In the rows, zero is written as 100.
A state moves one step at a time under one of 8 hidden systems, and each row is a state written as 18 numbers. Each run below is a few steps of one system.
path 1, Z420, 9 rows:
109 81 90 111 75 87 117 81 103 108 98 114 116 123 122 85 134 138

114 75 100 124 50 82 104 99 103 93 86 101 102 114 130 83 103 125

120 92 88 128 62 93 104 102 138 70 93 107 88 98 123 89 88 112

111 100 92 89 68 114 115 124 133 77 89 107 65 98 117 93 74 107

97 96 95 104 92 129 121 133 123 87 110 91 51 99 103 84 86 80

100 95 107 98 128 125 135 125 125 113 122 115 63 108 106 99 94 81

102 83 128 89 127 99 134 123 96 132 114 107 67 89 104 98 118 80

104 88 110 102 123 85 124 83 101 136 123 106 75 77 98 95 143 89

109 89 101 78 102 77 117 78 95 131 108 110 90 101 104 91 153 126
path 2, Z465 (9 x 18):
121 98 112 65 120 88 122 133 118 93 90 127 96 128 118 106 99 123

103 97 104 104 64 85 128 110 103 106 93 97 69 60 109 75 115 83

100 128 81 94 101 94 92 80 139 132 124 110 77 117 94 93 92 120

86 85 102 61 93 123 116 133 93 97 101 81 82 111 81 93 130 123

98 71 92 145 67 118 115 85 110 111 111 102 88 116 126 81 101 104

132 93 98 80 137 87 101 108 124 88 107 120 76 130 121 108 109 117

100 95 92 77 82 105 137 96 87 98 88 105 76 58 109 86 133 86

99 125 68 99 83 95 86 66 109 122 110 102 74 121 113 79 86 107

93 107 85 65 103 110 115 132 102 75 95 90 104 129 87 85 129 127
path 3, Z495 (9 x 18):
119 78 89 79 105 124 81 101 104 71 91 102 80 134 122 117 86 127

88 95 82 128 113 134 120 92 74 75 97 96 112 90 108 93 109 57

112 117 95 90 110 88 78 79 81 118 92 112 88 121 130 105 55 86

107 116 88 93 124 75 117 130 88 68 92 95 108 120 105 70 129 84

75 140 96 88 91 87 107 86 83 145 100 100 111 78 82 89 92 80

103 100 108 90 88 67 79 125 109 109 103 83 101 140 89 86 109 139

78 97 115 121 100 103 130 111 111 116 111 103 141 77 70 105 127 103

108 77 130 93 79 88 69 97 104 126 93 96 90 87 98 131 73 125

115 76 95 117 117 106 98 106 129 57 109 95 101 90 90 113 133 113
path 4, Z420 (9 x 18):
101 101 104 55 104 103 65 98 69 94 80 82 86 80 91 124 83 97

87 116 67 104 128 125 80 82 81 72 107 76 105 101 81 98 113 74

96 115 94 78 130 108 94 92 70 110 90 113 128 140 114 111 77 98

95 105 116 120 112 71 85 117 57 96 87 82 133 99 98 93 92 64

103 137 90 111 112 73 85 70 111 108 98 116 134 79 92 114 80 88

92 130 101 58 85 74 75 115 89 102 80 84 116 92 73 104 91 119

66 119 79 120 85 125 86 93 99 96 109 73 132 99 63 96 99 96

92 98 109 100 112 114 75 106 108 111 102 104 133 140 92 129 65 126

95 79 128 114 105 102 84 126 76 78 83 84 133 81 87 126 86 85
path 5, Z465, 9 rows:
110 84 110 108 114 118 106 120 111 96 98 120 107 147 128 113 63 111

118 90 115 105 118 82 125 136 102 76 96 101 76 75 111 90 114 66

95 129 91 100 108 91 116 66 113 143 115 122 89 76 102 97 94 79

85 117 95 60 112 96 79 110 79 118 107 69 81 116 73 89 116 106

76 82 92 132 73 119 116 96 88 106 105 89 132 117 93 84 130 114

126 71 118 110 107 83 89 102 101 104 94 117 104 143 136 112 84 125

125 90 106 93 103 69 113 109 111 70 87 107 92 60 105 103 132 97

99 124 84 82 77 99 97 57 112 128 96 117 88 69 104 108 79 102

88 119 79 70 93 112 71 116 104 82 100 66 82 114 71 93 97 113
path 6, Z945 (9 x 18):
77 134 86 90 70 83 91 107 75 114 89 79 125 114 84 72 95 101

79 115 99 127 91 99 86 114 116 109 111 91 147 133 76 99 85 121

87 90 125 125 82 109 89 121 118 104 97 95 131 86 81 127 62 105

108 103 105 108 102 93 59 85 121 97 104 92 90 64 83 132 71 95

99 102 87 66 128 124 83 82 107 85 104 94 90 73 74 132 111 106

88 84 88 85 121 141 90 81 56 94 99 79 87 99 96 109 112 81

107 83 92 121 142 113 95 81 70 92 104 103 112 132 123 106 105 78

114 94 113 103 125 89 125 109 75 84 76 128 130 104 133 109 93 77

113 131 97 89 93 55 101 96 74 98 71 112 112 86 121 87 86 77
path 7, Z399 (9 x 18):
82 104 88 119 118 126 110 81 128 109 123 110 136 103 76 116 117 116

94 70 129 100 76 101 90 116 58 108 75 91 121 110 114 112 79 106

112 96 98 139 123 78 75 87 116 86 121 83 94 76 85 103 120 80

99 101 100 62 102 123 101 91 101 93 78 120 126 82 96 141 84 123

91 105 89 103 91 94 74 110 59 81 90 57 85 100 94 76 102 70

99 110 76 119 128 130 95 68 128 96 119 118 113 114 99 119 87 100

96 94 125 84 107 99 104 142 63 94 72 99 123 118 110 107 73 88

99 119 96 139 113 76 87 81 107 115 121 90 92 73 90 90 96 57

97 114 109 60 114 102 89 98 111 121 94 117 123 110 85 134 80 135
path 8, Z439 (9 x 18):
109 99 109 110 96 61 123 94 81 105 81 121 145 96 117 92 125 103

114 110 99 111 62 50 89 88 104 97 79 106 126 85 111 94 101 120

98 120 81 102 62 86 84 98 136 81 93 95 123 92 82 100 97 136

84 99 90 101 59 130 91 113 127 90 96 93 109 118 89 106 71 134

94 79 110 128 94 133 90 129 127 88 112 87 88 120 97 110 64 101

104 86 119 101 129 129 104 123 115 97 107 106 78 87 102 129 66 76

101 99 110 77 129 109 90 100 80 115 104 89 55 74 99 115 84 62

92 112 87 80 144 104 96 79 74 117 117 88 78 92 86 96 126 71

90 102 94 81 126 96 115 87 55 122 99 101 116 121 104 88 137 94
path 9, Z495 (9 x 18):
97 66 102 106 109 125 124 100 91 90 111 88 77 72 96 97 147 86

109 84 91 96 95 114 92 48 94 133 107 116 72 100 126 113 90 107

120 75 86 100 97 101 120 102 88 67 84 109 97 127 138 85 127 111

96 118 83 119 77 97 122 69 83 110 86 117 114 72 122 87 91 69

120 122 86 91 76 68 88 108 114 88 84 107 91 128 125 82 74 116

83 130 86 115 86 97 135 129 118 84 99 100 120 90 84 71 111 83

84 118 112 97 71 94 90 115 116 140 103 95 88 100 87 99 54 102

102 87 115 117 114 92 107 148 136 90 122 88 88 122 83 92 114 111

86 90 123 97 111 122 125 103 110 138 115 108 85 62 84 121 97 84
path 10, Z56 (9 x 18):
89 114 83 87 72 100 127 65 110 138 103 122 102 89 103 88 118 120

108 82 110 88 85 77 90 124 112 107 106 85 87 135 94 89 123 145

101 87 89 147 82 101 124 85 128 91 110 110 123 92 104 89 130 109

122 68 119 96 84 102 98 101 122 107 92 123 87 114 129 124 74 134

113 94 90 104 103 106 105 118 140 54 105 94 78 74 90 103 115 100

92 104 77 88 80 143 123 82 118 112 101 121 77 105 120 99 75 104

109 92 102 90 115 101 102 143 110 85 113 83 54 132 103 79 105 94

99 107 87 127 109 104 142 86 107 114 114 120 90 90 118 77 115 66

122 93 124 68 108 70 107 111 99 134 97 116 65 109 122 102 95 109
path 11, Z945, 9 rows:
129 75 109 100 79 65 81 102 88 71 74 96 98 94 123 104 107 115

108 121 58 97 74 101 110 76 119 65 87 110 106 87 111 86 115 110

93 102 83 66 69 124 98 113 92 90 81 95 88 134 112 92 81 126

90 112 82 132 97 116 99 130 115 75 112 80 88 125 98 73 80 75

97 109 110 104 111 120 119 113 132 125 110 128 94 112 108 114 54 95

105 105 129 87 119 78 94 139 104 110 106 86 66 76 85 104 86 73

89 122 93 94 124 94 110 74 111 139 127 104 85 71 76 99 124 85

92 72 123 75 116 97 101 103 73 135 108 89 100 110 86 110 137 122

97 71 104 149 97 90 102 83 81 101 109 86 118 91 101 90 138 88
path 12, Z399:
118 98 88 89 72 85 108 77 86 93 78 106 71 63 128 90 104 84

120 123 66 68 109 89 89 92 120 75 99 104 75 120 108 90 111 118

85 118 74 92 83 123 145 118 96 84 88 111 112 116 112 72 103 93

111 102 99 130 85 89 101 105 112 114 106 107 76 130 134 78 65 88

113 111 119 97 121 75 125 138 145 107 112 121 97 104 93 101 102 108

87 106 114 81 61 92 127 110 102 138 94 102 82 64 93 90 98 99

102 94 94 90 88 91 82 92 120 125 125 81 59 115 87 88 122 129

90 71 98 95 96 131 139 109 107 102 107 107 109 112 97 98 142 129

116 55 111 122 77 98 108 90 78 102 91 99 79 101 140 92 108 97
path 13, Z624:
124 99 97 94 156 87 102 79 85 97 100 124 109 111 124 116 112 87

93 106 105 69 94 79 123 100 58 114 81 99 105 73 100 86 133 87

97 120 78 112 92 74 67 51 87 117 106 88 114 96 93 93 110 103

101 115 97 89 89 75 99 113 97 86 78 109 156 126 99 100 103 134

81 95 112 135 47 93 96 111 95 109 90 81 123 80 88 91 86 100

117 98 107 123 101 90 64 98 137 84 102 105 108 103 101 130 58 114

93 98 117 77 100 121 116 148 116 78 89 99 102 78 80 118 86 100

83 88 101 105 106 142 83 87 102 123 121 83 68 87 84 118 77 84

110 88 103 83 159 117 95 113 92 88 107 106 97 136 106 119 100 94
path 14, Z56, 9 rows:
103 96 86 105 76 75 77 68 89 113 108 74 77 86 93 80 134 108

105 92 86 92 108 99 108 78 96 101 96 119 135 133 112 103 131 139

107 70 114 117 57 88 107 125 90 76 75 92 114 98 115 92 106 116

123 110 78 126 90 88 77 73 135 73 97 112 105 98 117 110 75 108

99 108 101 73 103 124 120 137 123 75 84 118 114 110 100 118 74 116

87 111 91 120 71 115 99 123 118 93 107 78 68 86 91 80 71 72

99 117 90 105 142 114 101 94 120 121 127 113 85 131 103 103 80 86

90 85 131 93 122 104 136 140 85 121 107 98 86 89 94 96 115 75

105 100 101 108 102 79 90 62 93 138 117 94 65 69 102 96 112 80
path 15, Z439:
125 82 106 92 127 77 59 88 66 78 85 87 98 103 114 117 104 94

97 121 73 93 112 104 101 87 76 56 81 95 128 77 94 101 119 77

101 126 73 92 90 95 84 78 71 93 80 106 124 131 125 90 74 100

93 131 91 123 97 77 101 136 104 78 98 88 128 124 92 70 91 84

89 127 105 112 84 100 124 106 119 125 94 129 132 98 105 102 60 94

96 112 125 105 82 67 78 126 118 132 108 86 87 100 83 97 68 103

77 107 108 104 103 115 104 102 132 130 126 94 104 70 56 118 105 105

89 70 123 79 101 120 82 94 87 139 107 91 91 111 90 128 94 127

96 59 117 125 124 112 85 106 83 91 115 71 101 93 81 114 130 91
path 16, Z624 (9 x 18):
105 97 97 128 98 78 132 111 127 94 110 113 126 112 101 81 140 116

110 74 111 108 53 83 112 91 120 121 98 107 84 85 113 95 112 131

119 92 82 106 87 91 79 101 137 61 106 86 78 96 95 97 118 124

92 93 78 85 70 145 127 102 122 80 90 111 95 104 107 101 98 124

99 81 89 106 77 126 86 111 94 89 100 76 55 127 117 84 79 96

112 108 78 119 123 118 119 108 115 66 103 116 87 120 128 89 85 72

106 110 103 74 95 97 133 114 94 120 91 116 60 94 127 83 85 77

103 132 80 98 120 77 96 94 111 110 124 89 62 101 92 71 114 75

95 125 88 81 110 91 134 97 118 128 111 127 112 126 101 84 122 120

Which system made each of these runs?
path 17, 2 rows:
92 103 118 120 127 88 86 119 75 127 113 84 97 125 100 89 79 65

108 110 119 116 144 72 120 103 106 119 109 127 124 91 102 110 105 75

Z624
path 18 (2 x 18):
110 103 105 106 67 65 77 120 128 80 89 89 118 100 86 100 98 136

89 110 85 127 77 119 103 94 143 89 104 112 135 102 88 111 82 123

Z56
path 19, 2 rows:
117 85 129 118 110 90 91 112 108 121 102 112 80 114 124 114 53 86

116 104 113 95 121 78 113 124 115 75 96 101 89 53 91 108 115 75

Z420
path 20, 2 rows:
115 117 72 107 83 72 102 65 92 98 94 102 80 83 124 71 116 81

111 139 71 73 81 70 103 92 112 92 84 114 107 114 110 79 104 122

Z624
path 21, 2 rows:
107 94 81 94 93 114 85 45 103 105 103 105 83 65 103 121 106 105

110 82 72 85 86 128 98 87 94 64 83 104 98 129 125 103 106 127

Z495
path 22:
84 116 83 78 102 119 116 115 105 112 106 105 104 152 99 82 101 122

82 90 120 135 86 106 115 146 94 107 105 85 106 117 98 80 81 78

Z945
path 23, 2 rows:
91 116 106 83 107 100 89 140 135 84 109 81 97 89 57 108 99 112

73 80 114 119 79 144 119 107 106 127 109 99 100 86 91 113 79 96

Z465
path 24 (2 x 18):
80 113 111 116 65 99 117 127 121 100 90 102 134 74 77 103 81 105

98 91 119 112 88 102 64 107 130 118 113 88 86 99 83 125 60 115

Z624
path 25 (2 x 18):
112 88 127 84 88 97 86 115 115 117 96 103 63 81 105 124 59 103

91 106 100 73 123 103 102 120 110 101 119 76 63 77 63 95 131 89

Z399
path 26 (2 x 18):
111 118 71 106 92 95 110 99 85 64 76 114 119 127 135 80 87 90

105 129 95 112 79 78 101 118 94 95 84 104 100 112 125 78 55 74

Z420
path 27, 2 rows:
118 94 115 126 116 86 98 116 151 105 119 118 103 128 106 112 83 121

97 89 126 79 79 105 121 139 110 101 87 100 86 61 90 113 90 99

Z439
path 28 (2 x 18):
82 73 99 82 89 129 112 102 97 108 108 84 98 101 76 103 144 134

102 48 98 125 85 126 103 81 77 97 100 89 89 108 121 99 124 105

Z399
path 29:
113 77 122 78 111 71 77 85 85 120 98 93 93 80 90 123 126 122

94 93 81 87 86 109 97 68 90 87 93 92 121 75 85 109 143 125

Z56
path 30, 2 rows:
105 98 115 112 93 77 57 109 90 77 84 75 118 74 83 120 82 92

103 122 84 91 130 108 73 93 128 74 106 100 116 96 74 129 91 110

Z495
path 31:
113 96 80 71 123 98 110 93 102 89 112 97 64 112 105 83 148 109

102 82 82 90 90 113 143 93 82 94 91 110 90 110 127 74 141 103

Z439
path 32, 2 rows:
102 119 81 118 81 82 103 117 106 56 89 81 97 78 95 70 114 77

90 131 93 88 98 109 118 92 121 128 97 135 124 114 106 108 65 111

Z465
path 33, 2 rows:
111 105 100 91 125 91 59 107 90 58 86 81 109 86 86 124 88 88

89 126 76 79 134 124 76 87 91 78 101 88 111 95 74 118 95 87

Z495
path 34, 2 rows:
106 123 96 106 115 92 105 141 129 53 93 100 118 94 87 101 87 87

80 129 99 82 102 118 88 117 104 108 103 82 83 75 71 107 63 73

Z495
path 35 (2 x 18):
122 113 109 110 120 48 57 89 98 109 100 98 103 105 105 108 83 94

84 135 94 83 106 89 109 107 110 95 93 105 148 78 65 108 113 109

Z399
path 36, 2 rows:
104 82 124 95 113 102 110 149 73 85 85 92 88 114 118 96 81 73

107 120 97 119 135 75 92 85 103 117 124 95 77 80 94 92 105 57

Z495
path 37:
116 92 96 127 104 74 98 104 97 58 85 105 147 110 113 100 117 108

97 130 95 92 87 92 96 88 97 93 73 114 131 59 95 120 68 86

Z495
